[[124 148 130 134 120 127 137 129 115 120 119]
 [132 136 112 133 124 135 151 136 125 115 113]
 [137 126 123 136 131 131 143 130 136 129 124]
 [128 115 128 111 125 120 141 125 130 139 144]
 [115 153 131 129 138 131 108 128 139 137 140]
 [147 124 121 130 129 127 129 125 154 124 129]
 [136 121 114 146 125 149 116 152 126 140 132]
 [139 138 114 111 111 114 131 115 125 119 132]
 [120 125 115 122 146 114 113 120 118 133 114]
 [118 117 132 129 138 129 137 133 125 131 113]
 [134 128 118 117 138 110 127 109 124 140 134]
 [132 132 131 134 116 133 115 137 149 101 123]] -> 134

[[138 132 138 135 136 131 148]
 [115 128 130 107 111 101 112]
 [125 151 130 138 133 134 113]
 [127 134 113 123 107 104 106]
 [105 132 124 123 105 132 129]
 [117 118 119 124 134 133 105]
 [105 130 146 130 105 137 120]] -> 105

[[132 125 127 132 133 130 129 131 130 131 127 126 127 133 127]
 [114 131 123 127 131 127 125 124 124 130 126 117 133 127 130]
 [139 135 135 126 132 116 105 113 130 144 132 128 141 110 115]
 [130 128 124 128 121 118 122 129 132 126 120 132 130 135 131]
 [141 129 138 119 132 129 110 144 132 127 112 123 136 125 122]
 [129 125 129 128 132 127 125 123 124 125 130 128 129 129 124]
 [120 128 130 128 124 127 137 134 130 125 129 131 132 122 129]
 [123 131 128 133 126 124 125 127 122 128 131 130 130 126 125]
 [115 126 117 127 131 126 127 123 125 133 128 118 129 128 124]] -> 125

[[143 131 114 119 104 127 135 135 144 122]
 [124 119 134 113 135 134 122 139 137 133]
 [120 118 143 127 123 127 116 117 135 124]
 [120 119 135 134 134 115 135 136 123 134]
 [125 120 138 131 130 113 130 137 131 133]
 [134 140 132 131 124 110 134 120 142 117]
 [122 135 144 130 127 131 140 119 119 140]
 [128 145 118 130 141 136 122 120 119 132]
 [124 122 135 128 132 111 130 132 132 137]] -> 132

[[112 121 132 134 117 123]
 [109 137 133 141 108 122]
 [137 131 125 122 150 132]
 [122 147 138 135 123 121]
 [120 144 140 138 111 119]] -> 121

[[128 132 130 128 132 127 125]
 [109 129 119 126 123 132 144]
 [135 120 115 134 135 121 120]
 [116 122 121 128 130 129 135]
 [130 135 134 126 132 127 125]
 [130 126 140 126 107 142 135]
 [132 127 130 130 143 114 114]
 [145 133 138 128 141 116 108]
 [132 130 123 129 125 128 127]
 [131 125 135 125 118 135 124]] -> 127

[[130 117 123 104 139 131 120 127 130]
 [103 137 140 139 134 132 124 130 102]
 [142 148 118 110 131 131 117 115 143]
 [128 125 155 123 117 121 132 128 130]
 [121 152 118 124 119 119 130 136 110]
 [128 121 125 117 145 153 145 127 135]
 [141 124 130 123 118 120 132 105 140]
 [130 113 121 115 115 116 133 152 128]
 [136 115 118 115 138 133 108 144 137]
 [111 135 124 135 114 117 149 120 115]
 [141 154 123 118 131 134 130 139 136]] -> 115

[[133 130 104 134 106 135 147 138 141 128 133]
 [124 125 129 125 123 125 124 137 140 127 136]
 [129 130 137 116 127 119 117 122 143 127 143]
 [133 132 132 124 128 126 124 128 136 133 125]
 [117 131 128 114 123 132 138 136 140 118 137]
 [103 138 130 124 111 131 135 143 144 115 137]] -> 137

[[128 144 143 130 122 132 148 152 139 124 124 137 145 135 118 110]
 [124 137 151 149 133 122 127 141 144 130 113 112 124 133 126 110]
 [141 127 123 134 149 150 136 122 126 139 145 133 115 111 122 133]
 [128 122 132 144 140 123 111 115 129 133 121 106 106 120 134 131]
 [122 135 130 116 112 125 142 146 134 123 129 145 153 142 125 121]
 [152 147 130 121 130 143 142 126 113 113 127 133 124 108 105 118]
 [135 146 138 120 110 117 131 132 118 105 108 125 135 128 115 113]
 [135 117 110 120 132 130 115 104 111 127 134 126 113 114 131 145]
 [107 105 118 133 132 119 112 122 140 146 136 124 126 141 152 145]
 [111 122 133 128 112 104 113 129 134 123 113 117 134 146 141 128]
 [133 126 110 104 116 132 133 121 112 119 137 147 138 125 125 139]] -> 128
---
[[121 115 117 120 129 125]
 [153 123 142 157 100 114]
 [121 114 112 117 125 125]] Answer: 157, 100

[130 146 152 140 107 127] Answer: 152, 107

[[130 153 148 146 128 126]
 [128 135 129 145 116 125]] Answer: 153, 116

[ 99 132 114 110] Answer: 132, 99

[103 122 128 133 143 132] Answer: 143, 103

[[121 139 142 135 132]
 [141 149 104  99 143]] Answer: 149, 99

[125 132 123 143 106 133] Answer: 143, 106

[[127 115 143 151 117 104]
 [102 153 140 118 125 132]
 [151 101 151 119 129 115]] Answer: 153, 101

[126 127 129 150] Answer: 150, 126

[137 125 112 157 133 118 120] Answer: 157, 112
---
138,133,158,135,122
137,134,156,134,123
ans = 134

114,129,116,121,115,133
142,123,120,147,118,105
ans = 123

112,119,114,127,133,126
120,154,158,125,105,119
ans = 154

140,117,143,101,141,123,126
140,117,122,115,128,123,136
ans = 117

124,129,132,133,132
121,146,120,145,103
ans = 146

140,129,130,134,152,127,124
144,132,125,126,121,136,124
ans = 132

129,126,150,136
130,126,128,131
ans = 126
---
[[132 139 119 132 128 138 141]
 [ 98 117 113 122 128 152 141]
 [149 128 144 127 127 110 141]]: 141

[[110 132 105 130]
 [147 154 102 149]
 [125 120 155 102]]: 130

[[130 123 132 117]
 [116 111 132 149]
 [141 128 131 128]]: 117

[[121 123 117 118 120 136 137]
 [131 130 133 129 131 140 141]
 [120 119 155 121 134 119 119]]: 137

[[106 112 153 135]
 [101 143 104 119]
 [103 139  99 126]]: 135

[[117 140 123 117 120]
 [117 151 126 119 115]
 [116 150 123 119 116]]: 120
---
((145, 135, 136, 119, 105, 114), (108, 140, 109, 111, 140, 144)) --> 135
(140, 126, 148, 152) --> 126
(151, 119, 121, 120) --> 119
(115, 156, 140, 136, 139, 135, 120) --> 156
((133, 139, 137, 155, 136, 106, 128), (143, 137, 130, 150, 128, 122, 136), (111, 128, 130, 113, 128, 128, 132)) --> 139
(131, 127, 123, 102, 131) --> 127
(129, 102, 135, 120, 107, 100) --> 102
((123, 122, 128, 128, 129), (106, 110, 130, 129, 127)) --> 122
---
array([[141, 122, 135, 121, 102, 134],
       [138, 117, 146, 128, 120, 128],
       [125, 141, 101, 121, 124, 132]]) result: 132

array([[108, 130, 130, 133, 137, 118],
       [127, 123, 124, 134, 111, 130],
       [152, 123, 124, 135, 111, 131]]) result: 131

array([[125, 132, 142, 116, 142],
       [150, 145, 115, 136, 108],
       [126, 131, 144, 114, 144]]) result: 144

array([[116, 111, 150, 150, 119, 131],
       [149, 120, 119, 119, 122, 151],
       [137, 141, 100, 100, 130, 129]]) result: 129

array([[143, 104, 145, 115, 116],
       [111, 132, 136, 150, 113],
       [137, 110, 151, 109, 107]]) result: 107

array([[118, 155, 125, 132],
       [130, 151, 131, 121],
       [124, 148, 140, 128]]) result: 128

array([[138, 132, 134, 142],
       [128, 128, 127, 128],
       [140, 113, 151, 112]]) result: 112

array([[151, 123, 144, 141, 135, 134],
       [121, 143, 130, 119, 137, 126],
       [139, 136, 143, 127, 143, 125]]) result: 125

array([[119, 136, 132, 124, 136, 129],
       [128, 128, 129, 132, 120, 129],
       [139, 136, 130, 136, 154, 135]]) result: 135
---
array([[122, 108, 113, 134],
       [122, 138, 133, 149],
       [119, 111, 120, 116]]) => 133

array([[137, 124, 102, 126, 117, 124],
       [115, 109, 147, 124, 132, 126]]) => 147

array([[105, 107, 139, 143, 155],
       [111, 106, 141, 149, 155]]) => 141

array([[112, 111, 123, 105],
       [149, 120, 106, 137]]) => 106

array([[122, 147, 150, 139, 145],
       [135, 136, 147, 101, 123]]) => 147

array([[145, 124, 154, 111, 139],
       [142, 128, 113, 144, 115],
       [135, 131, 122, 132, 122]]) => 113

array([[125, 113, 158, 128, 137, 136, 115],
       [141, 123, 122, 119, 113, 121, 135],
       [141, 147, 125, 138, 109, 118, 136]]) => 122

array([[114, 125, 118, 116],
       [153, 102, 115, 106]]) => 115
